Each row is where one point has got to under a steady rotation. How many ticks took it there?
The counts run from 0 to 194.
[101 127 130  71 139 131 112 122 154 149 124 131 113 158 161 140 113  74
 132  99 127 153 136  88 144 172 140 125 118 148  88  89 111 137 128  72
  92]	81
[101  98 156 153  77 108 133 142  98 163 110 144 148 105 121  96 175 150
 141 125 131 152  59 161  95 158 137  94 131  99 124 148 130 141 103 147
 127]	53
[126 126 119  74 103  92 147 123 134 166 100 133 133 148 180 127 150 110
 161 116 103 120 108 144 130 132 151  87 182 147 161 111 133 173  94 135
  92]	67
[156 140 103  87 122 138 131 113  98 139 114 140 144  78 150 151 111 148
 150 112 117  95 118 116  96  68  73  74  99 108 132 140 144 132 110 134
 161]	16
[121  93 153 168  98 152 115 126 134 134 133  92 112 144  92  80  80 140
 148 125 122 105 154 150 152  77 196 132 119  94 124 118 151 144 115 148
 138]	122
[120 123 148 161  69 112 107 138 114 142 130 108 121  99 120 152 213 111
 153 138 129 139  83 105 135 150 148  95 101  84 110 155 128 100 140 123
 121]	48
[117 118 118 113 134 135 122 127  96 148 170 102 143  95 118 164  95 124
 145 149 127 126 128  92  70  78  85 150  93 143 108 106 113 120 117 138
 185]	9
[107 111 127 116 131 146 126 129  90 140 170 105 145 105 111 156  77 122
 146 133 139 128 123 106  58  91  86 150  99 152 112 102 105 127 110 142
 184]	8
[114 137 125 135 124  88 143 128  81 109 148 130 127 135  86 175 146 107
 156 146 161 147  75 139  66 120 104  87 124 148 155 129 112 104 143 143
 155]	180
[115 149 129 150 152  93 156 111 127 110  97 164 118 139  83  51  89 177
 103 131 129 140  92 167 163 103 129 128 120 125 163 124 144 121 127 118
 127]	106
[176 157 133  91 122 132 143 105  89 118 125 152 129  84 165 133 122  93
 144 101 131 101 188 127 153 124  79 100 151 154 164 115 138 136 141 142
 108]	150
[176 143 111 120 157 120 151 107  98 126 161 126 140  74 144 133 142 110
 133 154 105 131 186 109 143  89  72 156 139 159 128 131 127 135 134 176
 117]	146
[170 156  78 117 150 157 168 108 115 109 113 134 137 113 140 127 105 147
  91 102 104 132 122 141  78  94  86  73 128 129 113 178 134 130 127 144
 140]	20
[111 123 141 109 168 133 143 122 149 163 167 112 109 153 165 120 129  91
 122 136 127 173 139  98 126 118 152 141 114 139 129  75  96 126  97  89
  67]	77
[ 94 148 138 123  97  95 129 116 146 109 127 123 107 142  96  93 122 114
 132 145 131 109 151 120 200  84 159 161 130 137 181  85 127 117 146 129
 164]	114
[126 140  97  83 103  76 149 120 137 159 105 124 133 140 166 152 181 103
 158 136  87 134 112 109 135 134 146 113 191 158 144 131 130 164 118 144
 102]	65
[138 143  88  68 112 131 128 116  88 125 120 133 137  97 136 177 101 123
 152 100 127  95 118 106  93  99  71  90 109 132 116 138 140 144 126 141
 173]	14
[145 159 110 116 156 154 180 112 111 104 146 135 132 102 143  98 120 135
  68 122 135 142 127 154  89  74  73  92 101 133 160 132 108 113 119 141
 141]	23
[119  90 137  96  82 144 115 116  79 176 134 167 144  79 120 105 106 148
 163  99 132 128 151 126 142 107  96 128 127  99  89 140 149 159 122 157
 153]	136
[102 104 153 146  68 115 125 142  94 152 109 148 141 110 121 118 174 132
 140 112 137 146  55 161 105 175 141  87 133 100 117 158 133 144 119 142
 130]	52
[139 151 135 135  89 159 118 123 182  98  84 115 135  99 174  98 173 121
  87 125  98 100 155 119 143 111 130  86 109 118 127 135 116  89 140 107
 148]	33
[141 146 106 123 202  77 111 125 129 103 121 107 123 132  92 141 115 124
 129 155 126 136  91 101 143 141 101 165  66 146  82 132 130 128 135 118
  98]	94
[136 113 167 172 107 117  96 140 108 102  96 128 159 111 114 135 106 134
 163 129 143 102  88 163  54 148 131  80 110 138 118 128 123 108 120 123
 154]	173
[116 118 135 152  62 112 115 136 108 143 106 127 129 117 116 151 192 114
 148 115 124 145  70 125 123 183 149  87 132  94  98 175 138 127 138 132
 123]	50
[112 136 119 135  76 118 114 113 162 110 101 108 101 154  98 115 116 115
 140 124  99  96 161 111 202 101 188 141 148 127 126 125 152 125 157 129
 158]	117
[149 117 118 128 155 124 155 121 157 167 117 111 122 155 180 108 132 130
 132 134  79 147 128 135 113 106 179 100 174 134 127 123 126 156  87 124
  57]	71
[142 140  99  71 117 135 128 113  90 135 117 139 139  88 144 156 104 133
 153  99 129  92 116 115  95  81  71  76 101 120 127 136 141 142 118 135
 169]	15
[142 160 112 115 153  66 114 109 119 128  86 153 112 115  99 115 125 162
 155 131 125 116  83 107 192 110 103 119  84 102 133 130 163 109 139  90
 108]	100
[120  93 133 170 113 175 115 119 124 168 136 109 141 115 114 134  66 152
 146 124 101 137 138 101  68  93 141 134 140 129  76 130 124 107 112 113
 169]	3
[142 112 157 194 137 109 108 140 107 112 118 109 155 108 101 144 129 152
 163 164 134 124  89 152  49 114 128  95 104 127 119 131 115  94 112 129
 146]	175
[107 146 135 129  88  97 117 111 158 112 123 115 107 140  96 100 125 120
 140 145 116 100 160 107 209  79 170 158 130 127 165  95 136 109 144 124
 159]	115
[143 117 142 196 144 102 115 137 111 105 127 104 144 113  94 158 137 147
 155 172 127 139  87 138  48 114 130 100 108 135 111 144 119  90 123 136
 139]	176
[103 126  91 108 132 139 164 128 181 132 120 111 139 169 135 117 146 133
  96 150  98 159 118 151  67  90 143  93 175 173 138 141 116 126 132 160
 142]	193
[122 139 120 150 134  89 141 133  89  97 144 120 129 136  80 176 140 111
 149 147 152 152  79 142  54 135 113  95 130 155 130 143 115 104 147 144
 150]	179
[130 124 135 129 205  93 103 139 132 122 125 112 136 125 109 107  95 138
 129 159 137 133  82 123 123 129 102 163  50 140  93 110 123 132 107 116
  99]	92
[121 124 133 159  65 107 111 135 113 139 112 114 122 103 119 152 208 109
 150 128 120 141  82 109 131 166 147  90 120  93 100 167 137 112 141 126
 126]	49
[122 112 138 113 178 123  99 140 141 123  94 122 144 144 122 102  66 132
 123 111 127 125  91 144 104 173 113 143  77 152  63 122 127 155 107 111
  99]	89
[113 104 117 151 125 166 128 123 112 144 145 104 143 129 100 149  58 132
 131 115 114 141 130 114  49 119 120 142 139 159  68 137 114 123 124 136
 177]	5
[174 151  77 119 148 152 160 107 121 118 109 133 136  98 143 131 114 161
 105 112  97 125 123 129  85  79  86  74 126 115 106 178 141 124 125 140
 138]	19
[147 161 101 128 156  76 121 101 127 120  77 159 109 121  97 111 125 167
 146 127 113 126  89 111 192 115 115 110 105 106 124 147 164 109 140  92
 111]	101
[144 124 159 170  95 121  85 134 125  97  76 121 149 113 118 155 120 123
 163 120 129  98 111 138  73 168 135  82 123 148  88 142 124  96 139 106
 159]	171
[133 133 119 172 143  95 134 132  98  94 135 109 131 135  81 179 142 122
 146 156 136 152  79 140  50 129 120  99 132 151 114 156 116  97 143 150
 148]	178
